In the data rows, 128 means zero.
One hidden rule gives every row of this table a label. Here are some rows, each with its label.
[175 114 124 153 114 139 126 176 122 115 136 125 139 140 141 162 169 128
 183 154 109 131 128 109 151 121  89 149 126 145 116 116 128 149 107 117
 125 117 124 128 133 105 123 111 145 119 132 135] 3
[105  75 156 127 129 135 177 205 125 148 110 129 138 113 118  95 115 135
  58 128 103 119 105 141 110 117 159 112 125 174 117 133 136 140 124 117
 121 127 164 123 123 130  87 117 127 178 148 140] 2
[111  75 145 147 108 124 101 186 118 155 176 139 119 154 152  88 151 159
  74  85 126 143 113 149 135 104  94 116 132 133 126  90 119  97 146 165
 130 135 159 137 122 122 139 102 168 158 146 100] 2
[ 73  82 164 131 130 125 142 202 116 181 122 122 160 126 105 145 163 143
  78 166  94 113 198 129  95 128 180 112 132 159  40 129 123 124  68 135
 133 148 182 117 127 132 121 133 114 156 140 160] 2
[232  83  86 137 127 144 135 128 146 102 198 140 142 100 144 135  84 110
 125  96 127 132 142 111 129 154  58 113 103 105 141 127 148 127 137 112
  96 138 109 155 159 127  41 139  81  92 110 126] 3
[152  98 124 103 128 124 139 147 119 146 122 127 108 148 140 132 144 129
  72 129 119 140 129 115 108 123 191 122 126 122 141 123 104 130 123 129
 136 127 140 105 109 144 159 120 153 115 125 105] 3
[138 215 180 124 148 128  84  68 124 110 123 113 124 131 125 157 158 138
 213 157 159 117 205 120 156 136 246 156 135 133 175 125 133 134 102 125
 124 108 112 113  98 161 166 121 111 111 124 144] 1
[206  66 121 110 118 131 205 177 139 143  98 143 142 106 124 105  68 125
  94  91 101 103 157 161  95 129  46 116 105 150 188 166 135 138 139 100
 122 127 149 142 176 143 100 143  99 142 101 150] 2
[107 109 121 119 152 126  83 127 141 125 144 145 140 137 129 111  81 139
 100 112 122 129 126 130 127 134 103 112 122 124 115 124 155 143 141 131
 125 136 117 132 156  89 131 122 143 127 114 147] 1
[132  52 114 124 143 115 171 152 139 137 204 147 126 130 138  92  67 119
 134  72 113 116 111 166 116 129  47 115 120 107  96 162 128 132 141 101
 115 138 152 125 124 176  80 132 114 114 109 147] 2
[ 70 181 160 114 130 134 153 111 126 124  88 106  93 134 132 189 120 128
 151 132 146 117 191 113 101 137 179 136 141 110 157 105 117 144 130 129
 118 107 134  96 103 152 132 141 126 133 126 115] 3
[217 170 133 112 130 140  74  60 150  84 172 111 122 117 140 119  73  99
 219 174 146 133 173  92 198 176  70 157 121  81 195 175 144 136 151  85
 115 126  68 151 130 126 108 154 119  63 123  98] 1
[150  92 103 125 140 140 117 113 144 112 194 153 113 137 133 135  74 103
 122 147 136 105 174 115 160 144  86 112 106  81 177 164 154 127 162 122
 119 110 105 125 152 137 106 154 111 133 110 145] 3
[ 13  84 108 141 129 135 237 157 136 166  84 123 162  90 117 125 196 118
  93 164  93 114 203  87 114 153 129 146  96 122 135 137 151 171 136 110
  94 137 144 119 144 135 103 126  69 137 122 153] 3
[ 50  77 102 137 103 138 117 206 128 137 214 133 153 105 116 170 207 141
 118  51  88 144 215 108 173 131  90 120 105 152 117 113 147 176 137 115
 119 157 159 142 173 114  94 126 103 215 109 119] 3
[ 89 173 157 106 153 126 148 169 137 131  91 112 140 127 116 156 146 118
 184 170 132 113 149  85  79 138 106 140 106  93 122 152 141 173 122 107
 119 124  89 122 100 143 119 164 112 126 110 159] 1
[114  75 143 114 115 124 135 157 120 135 121 134 121 119 117 179 113 140
 126 149 107 127  71 149 106 130 153 116 140 140  91  95 119 125  81 136
 119 152 157 140 141 178 159 119 140 107 139 136] 3
[100 217 132 145 135 145  62  99 126 139  82 108 137 144 137 161 201 121
 142 181 126 149 119 102 160 125 169 146 118 130 195 118 117 140 114 128
 127 134  94 128 121 102 165 129 144 123 129 110] 1
[179 203 193 125 155 140 128  39 133  90  33  89  89 112 134 176 165 118
 192 223 170 127 176 128 137 145 156 169 136  70 142 140 136 115 132 109
 129  86 104 120 101 159 163 150 134 147 126 129] 2
[177  56  73 148 139 142 165 154 146 127 198 146 154  89 107 183 120  96
 145 134 111 113 169  97 131 143  70 114  92 118 167 152 183 155 187  87
  90 132 180 147 164 105  76 147  80 176  73 148] 3
[138 190 152 113 123 128 143  62 127  89 140 112 114 125 144 120  56 123
 202 212 171 143 115 144 203 143 144 167 165  91 199 116 125 121 154 119
 121 110  82 138 135  99 157 140 147  86 129  75] 1
[214  98 102 127 129 140  90 159 137 103 229 123 137 120 162  69  23 107
 119 115 122 144  58 146 166 130  70 116 136 122 193 154 157 141 210 115
 120 142 105 151 163  66  63 120 111 126 120  86] 1
[108 107 149 147 122 130 127 189 121 130  74 136 124 126 108 176 203 152
  82 132 109 137 148 101 133 134 139 139 118 129  39 119 140 127 105 145
 116 148 184 143 117 107 114 112 113 241 131 131] 3
[195 109 111  96 122 124 100  68 138 122 156 115 120 138 147  77 103 134
 149 148 153 101  68 115 132 123 156 128 120 116 149 132 128 126 146  99
 135 123 133 135 127  99 124 132 131  73 124 113] 1
[206  86 124 141 130 125 158 177 129 116 200 149 122 153 125 130 107 119
 105 128 115 146  85 162 106 109 132 133 129 158  86 101 123 109  96 119
 136 114 128 122 128 112 110 119 127 125 139 126] 3
[255 116 109  91 124 111  90  73 153 120 179 144 122 145 127  66  66 124
 136  72 136 140  35 153  35 119  60 109 124 104 113 125 145 129 139 107
 134 145 109 129 148 144 124 128 140  90 117 120] 1
[160 103  96 114 123 122 123 154 133 133 102 136 135 122 127 118  83 133
 115  94 123 135 110 145 113 114 115 122 124 123  89 121 107 139 172 143
 133 142 153 143 148 186  89 133 150 113 124 134] 3
[167 134 141 134 140 135 125  48 137 116 173  96 141 116 119 112 117 111
 132 208 130 132 218 136 130 151  72 118 117  86 163 170 134 117 147  99
 121 115  95 129 137 111 101 135 126 116  96 128] 2
[144 124 149 155 128 109 189 113 115 154 122 139 126 151 126 106 122 148
  50  54 116 113  69 143  87 114 214 124 139 167  38  92 101 105 112 141
 134 143 126 126  98 166 157 112 187 104 158 140] 2
[156 190 108 122 150 133 157 103 125 123  99 119 112 137 124 110 128 139
 119 105 112 117 117 112  89 132  97 137 137 128 108 140 126 106 119 135
 122 131 138 128 117 119 118 135 105 115 138 111] 1
[179 141  93 151 136 125 131 149 138 102 199 136 158 118 136 117 112 122
 124  91 117 139 146 123 135 149  69 112 118 120 153 122 144 148 203 112
 121 138 157 134 147  61 100 131 116 142 104 112] 1
[120  56 112 142 137 131 102 196 114 140  64 123 137 123 126 121 139 135
 144  98 127 128 143  96 176 129 144 141 118 129 100 125 137 158  90 147
 126 134 166 134 129  93 144 129  98 165 119 141] 3
[138 144 117 122 117 119 136 164 102 138 156 137 126 159 116  60 123 133
  99  76 137 130  85 155  85 107 149 130 155 134  86  86 115 118  99 141
 136 157 126 120 132 151 147 107 150 114 159 151] 1
[ 80  89 132 114 123 129 119 196 134 126 125 146 149 128 112 140 132 112
  64 100 131 134 103 130 153 122  80 103  95 144 132 131 127 145  80 141
 116 130 175 120 125 128 119 101 101 141 141 133] 3
[120 114  72 122 123 136  94 125 126 101 167 135 141 126 144 167 108 123
  95 135 114 132 115  97 146 139  46 136 115 121 130 136 135 153 151 113
 120 136 125 153 153  99 101 142 107 121 114 131] 3
[112 119 156 122 170 142 106  76 125 117   0 101 131 101  99 195 164 117
 185 152 138 117 201  98 176 143 147 156 115 113 168 150 141 161  97 131
 116 104 128 121 106 141 158 154  61 150 123 151] 3
[152  79  98 132 114 126 123 189 121 143 255 158 132 159 126  42 138 141
  82  48 122 144  67 142  66 113 137 107 137 149 120 120  99 119  99 155
 137 167 156 136 124 107 116 121 142 209 146 146] 1
[101 226 179 132 150 134  65   0 140  45  90  96  93 130 156 121  63 115
 225 180 173 129 163 107 158 160 126 181 140  80 241 136 139 118 170 108
 128  93  72 142 134  80 156 158 126  29 101 107] 1
[204 184 127 120 109 118 115 116 141 114 121 126 116 155 127 132 120 111
 138  56 126 126 131 157 141 141  90 139 147 123 126 142 127 120 129  95
 134 133 113 131 127 139 129 138 133 106 143 109] 1
[ 92 112 103 150 115 123 186 210 129 173  92 160 144 123 115 106 150 152
  45  62 107 124  97 168  62 102 126 104 142 169  33 124 123 137  71 148
 129 160 163 119 136 117 128 118 169 157 155 132] 1
[141 103 166 106 159 128 255 106 158 129 111 131 145  80  95 168 118 110
 116 137 135  67 199  85  60 121 104 111 116 103 126 170 129 146  97  99
 118 135 147 108 121 184 141 145  66 201 132 170] 2
[175 113 127 117 116 108 108 118 132 151 127 148 127 169 157  90  88 133
  75  90 126 127  74 155 110 116 114 118 124 161  64 131 104  95 156 131
 128 142 124 121 147 132 153 116 132 162 155 123] 2
[160  27  88 101 125 111 215 255 136 152 215 165 132 119 120  99  66 116
  89  74 101 101  86 174  66 116  94 104  98 130  56 174 145 106 145 118
 125 164 157 151 123 145  91 133  98 136 112 141] 3
[138  79 112 101 124 125 187 110 143 149  99 161 158 108 106 108 134 130
  50  82 119 107  99 164 103 126  95 106 108 129  79 147 146 139  98 124
 122 132 148 127 100 158 128 119 130 160 128 127] 3
[ 52 136 148 150 134 127  21  59 111 127 113 112 121 140 138 163 130 146
 176 154 111 151 171 107 145 117 196 160 159 152 128 106  99 106 125 163
 153 138  80 110  92 116 172 109 177 113 149  91] 3
[102 103 134 110 130 108 168 181 120 146 176 155 116 145 129  97 105 141
  97  82 125 111 119 187  67 107  98 113 125 148  30 142 122 118 128 142
 131 144 146 125 108 170 113 122 127 107 138 150] 2
[163 134 123 102 147 122 124  75 142 130 131 144 111 117 130 150  86 109
 141 180 134 100 101  94 122 138 141 127 137 101 115 166 133 124 158  89
 127 117 145 139 143 122 100 133 143  92 115 127] 3
[ 91 152 167 150 114 124 143 181 114 142 141 130 138 119 120 120 182 136
  77  97 118 131 187  76 165 114 112 103 141 125 107 135 132 136 128 145
 125 140 130 142 143 153 159 119 132 186 138 108] 2
[123 150 105 141 126 134  67 139 127  81 193 121 128 151 151  89 138 114
 135 100 138 163 117  87 168 121 113 130 147 121 144 141 136 121 130 139
 133 131  92 157 172  77 112 116 135 107 117 103] 1
[106 203 153 136 120 127  95 123 128  93  78 103 124 148 113 176 137 128
 178 167 116 136 159 123 159 138 160 127 148 124 168 142 135 133 123 112
 124 112  93 136 103 105 139 135 112 120 128 124] 1
[ 32  87 152 145 112 126 162 244 131 136  53 132 143 141 110 151 184 144
 109 130  92 112 152 128  96 123 175 106 120 154  99 130 129 165 104 131
 117 135 138 119 105 108 143 116 119 160 128 166] 2
[ 95 244 146 119 148 148 127  88 139  91 172 108 124  94 138 154 142 113
 175 233 137 138 187  91 189 142 150 164 129  90 219 160 133 154 118 117
 113 105 106 134 146 115 137 155 121  86 107 115] 1
[ 89 144 121  93 112 113 144 158 129 143 160 134 115 179 138  87  99 125
 107  92 132 119 114 145  51 120 107 121 151 134  87  95 123 125 151 143
 133 139 132  94 109 126  97 131 161 139 138 117] 1
[255 105 139 103 178 143 133  75 147 103 162 103 119 110 110 149  78 112
 197 170 129 126 106 115 106 159  90 145 121  56 210 168 144 147 179  82
 117  97  95 118 149 166 143 167  80  73  81 107] 3
[ 36 161 149 144 139 136 161 205 119 139  61 133 140 109 128 189 255 151
 136 157 127 145 176 107 149 125 140 106 119 137 115 129 121 143  56 128
 126 135 147 118 128 136 135 109 109 179 148 124] 3
[117 131 145 113 117 134 126 121 132 126  77 116 122 124 114 115 128 132
 134 166 110 124 183 134  92 117 157 142 117 108 153 129 122 140  86 132
 111 103 129 126 122 145 135 148 121 128 128 117] 2
[ 32 114 149 153 146 145 178 185 111 135  91 121 161  80 113 230 196 129
  81 139 110 127 208  72 161 110 186 134  97 137 130 140 143 160  95 127
 120 150 161 133 133  99 103 112 114 218 111 173] 3
Which column or columns does the hidden rule look at? Columns are counted from 0, in order:
1 2 15
Which label does each new row get?
[202 156 103 130 124 119  84  62 141  72 197 111 116 124 153  72  48 111
 141 148 127 151 144 114 183 138  93 142 118 118 147 123 155 155 178 140
 145 137 111 146 136 123 155 139 155  77 100 111] -> 1
[ 97 134 147 119 120 127 145  99 113 128 111 118 141 117 115 188 171 127
 156 147 148 103 181 110 120 125 172 138 143 124 139  90 145 103 111 124
 115 115 120 122  99 148 158 125 109 148 112 168] -> 3
[175 135 139  90 158 133 155  51 141  94 151 135 117 149 113  99 120 115
 190 160 123 130 100 135 154 135 139 143 128 111 154 142 131 107 163 117
 133 100  98 146 140 121  85 137 142  96 139 131] -> 2
[ 96 128 185 129 152 145 131  88 136 104 138 118 131 130 133 124 132 127
 198 158 158 120 199 119 125 140 158 125 126 115 154 137 126 117 139 110
 137 107 121 138 118 141 158 162 117  83 126 121] -> 2
[128 102 147 148 109 132  88 114 111  97 127 113 116 129 157 105 132 136
 197 113 126 170 147  93 192 118 175 152 149 134 142 132 130 116  99 164
 131 122  90 133 144  44 147 127 139 128 123 102] -> 2
[133  83 114 124 135 140 225 152 149 171 113 132 151  78 106 177 125 117
  99 112 116 102 179 121 109 159 143 123  89  94 146 147 142 151  55 108
 100 127 149 136 129 130  49 161  66 191 112 190] -> 3
[133 123 128  95 163 130 145 118 144 125 102 108 133 112 111 159  96  88
 178 157 154 110 188 126 118 158  86 133 118  96 173 198 134 146 131  98
 113  94 104 139 153 153 117 161  88  95  96 149] -> 3
[134  94 162 134 112 113 172 159 129 179  65 143 131 133  86 133 181 158
  87 114 110 128  97 144  37 103 171 109 131 153  51  77 109 131  80 137
 133 129 139  95 114 171 168 101 140 180 151 170] -> 2
[116 178 126 108 134 134 130 100 130  97  95 109 111 107 131 133 123 112
 221 144 149 125 178 114 145 156 118 145 133  98 184 146 138 120 169 118
 126 107 107 132 126 106 160 124 128  48 140 130] -> 1
[ 61 130 146 139 130 129 139 138 130 147 106 120 140  94 113 130 133 126
 164 161 115 138 176 114 183 128 116 138 123 110 176 122 133 164 111  97
 117 118 121 134 109 155 136 118  93 160 118 136] -> 2
[154 145 112 149 133 136   0  76 129  75 230 126  95 131 154 113  55 117
 193 208 155 148 144 125 154 143  99 140 128  99 185 130 162 150 174 138
 130 106  72 149 145 122 159 137 136  61 123  99] -> 1
[146 114 150 120 142 143  78 119 137  82  93 113 129  82 110 122 135 118
 163 170 144 118 127  97 126 144 171 132 138  81 146 144 122 132 174 121
 115 103 111 121 116 124 152 159 106 101 138 142] -> 2
[ 87 207 166  99 163 123 182 101 115 153   0 101 124 106  99 143 145 134
 180 159 175 109 125 158  58 126 199 129 126  93  84 112 109  99  98 101
 137  99 111 102  86 184 174 149 139  46 163 157] -> 1
[178 176 113 150 125 151  79  77 139  79 157  99 133 153 147 124  94 109
 121 105 115 136 140 100 181 126 117 123 124  83 235 160 170 154 173 138
 118 118 107 173 160  97  84 130  88  84 105  90] -> 1
[122 100 101 166  94 122  63 166 127 125 160 166 132 136 143  86 144 141
  71  32  97 154  60 127 144  89  89 113 141 160  84 114 132 102 125 154
 140 180 145 146 165  53 103 111 153 127 148  95] -> 1
[172  58 148 148 105 118 181 108 124 163 160 134 151 131 127  99 146 132
  58 100 114 133 162 117 101 125  80  91 113 136  82 144 124 114 106 116
 114 149 160 119 137 128  98 116 157 141 126 147] -> 2
[151 101 152 122 114 105 125 131 118 158 106 167 116 175 103  74 150 158
 103 107 138 124  77 165 122  95 136 114 143 185  35  78 115 107 149 172
 146 125 121 115 122 165  96 106 163 129 172 112] -> 2
[216 128 120 119 121 131 101 116 130 118 207 135 123 158 162  58  86 130
 155  88 118 142 103 138 183 125  84 130 132  77 139 134 135  91 174 136
 124 119 127 137 131 118 129 122 123  92 120 102] -> 1
[145 108 110 135 111 127  51 176 131 113 186 135 126 160 140 129  96 137
 145  65 142 136  78 150 125 137 114 122 142 149 187 129 127 107 157 143
 139 156 129 131 159 128 141 113 144 121 117  96] -> 3
[140 147 150 127 117 118 151 108 121 145  83 127 105 129 109  84 107 138
 172 171 145  92  38 148 124 137 135 128 125 124  91 119 110 103 122 147
 154 122 134 108 120 161 142 139 134 123 147 140] -> 2
[142 100 101 143 115 148 110 142 138 127 225 123 132 133 121  90  98 119
 100 118  99 130 145 104 167 132  79 116 119 148  98 140 143 161 138 115
 131 130 152 148 145  87 119 131 114 122 113 138] -> 1
[135 137  97 129 129 109 134 118 137 119 158 131 117 155 127  73 114 121
 142 140 134 112 103 114 157 130  98 120 124 105 203 169 119 111 164 115
 117 119 139 135 143 113 106 136 163 109 146 129] -> 1
[114 133 114 137 142 145   0  59 130 110 165 111 133 120 159 150 100 123
 181 176 137 134 123  85 182 142 115 153 143 107 196 136 147 123 166 148
 139 108  91 151 115  86 116 117 131 101  93  75] -> 3
[156 180 121 127 130 130  97 108 128 131 118 148 102 150 150 100 127 118
 155 136 149 131 121 143 158 138 122 125 151 113 131 114 115 121 154 137
 138 124  79 121 127 148 151 141 147 142 111 123] -> 1
[158 143 128 109 137 134 161  88 125 132  97 122 115 100 124 169 158 134
 123 152 141 109 171 130 158 142 202 123 110 116 142 126 129 171 120 115
 122 133 130 119 119 119 133 126  87 139 127 130] -> 3
[ 75 128 138 151  96 117  75 127 133 143 125 113 123 110 125  98 141 153
 126  81 127 106  67 157 148 120 139 129 138 150  64 115 112 140  76 143
 138 102 132 111 136 160 135 100 158 116 121 120] -> 2
[ 84  92 180 113 110 135 102  85 131 137 129 121 101 131 131 147 149 114
 123 129 140 144 102 117 189 132 139 123 134 130 128 109 111 124 124 137
 138 157 112 152 136 114 131 129 137 129 126 109] -> 2
[177  93 169 107 145 118 130  54 130 116  70 117 105 143 152 100  94 123
 192 124 153 129  66 164  65 123 137 133 151 124 104 130 120  84 132 138
 137 102 107  91 112 175 141 139 155  73 141 117] -> 2
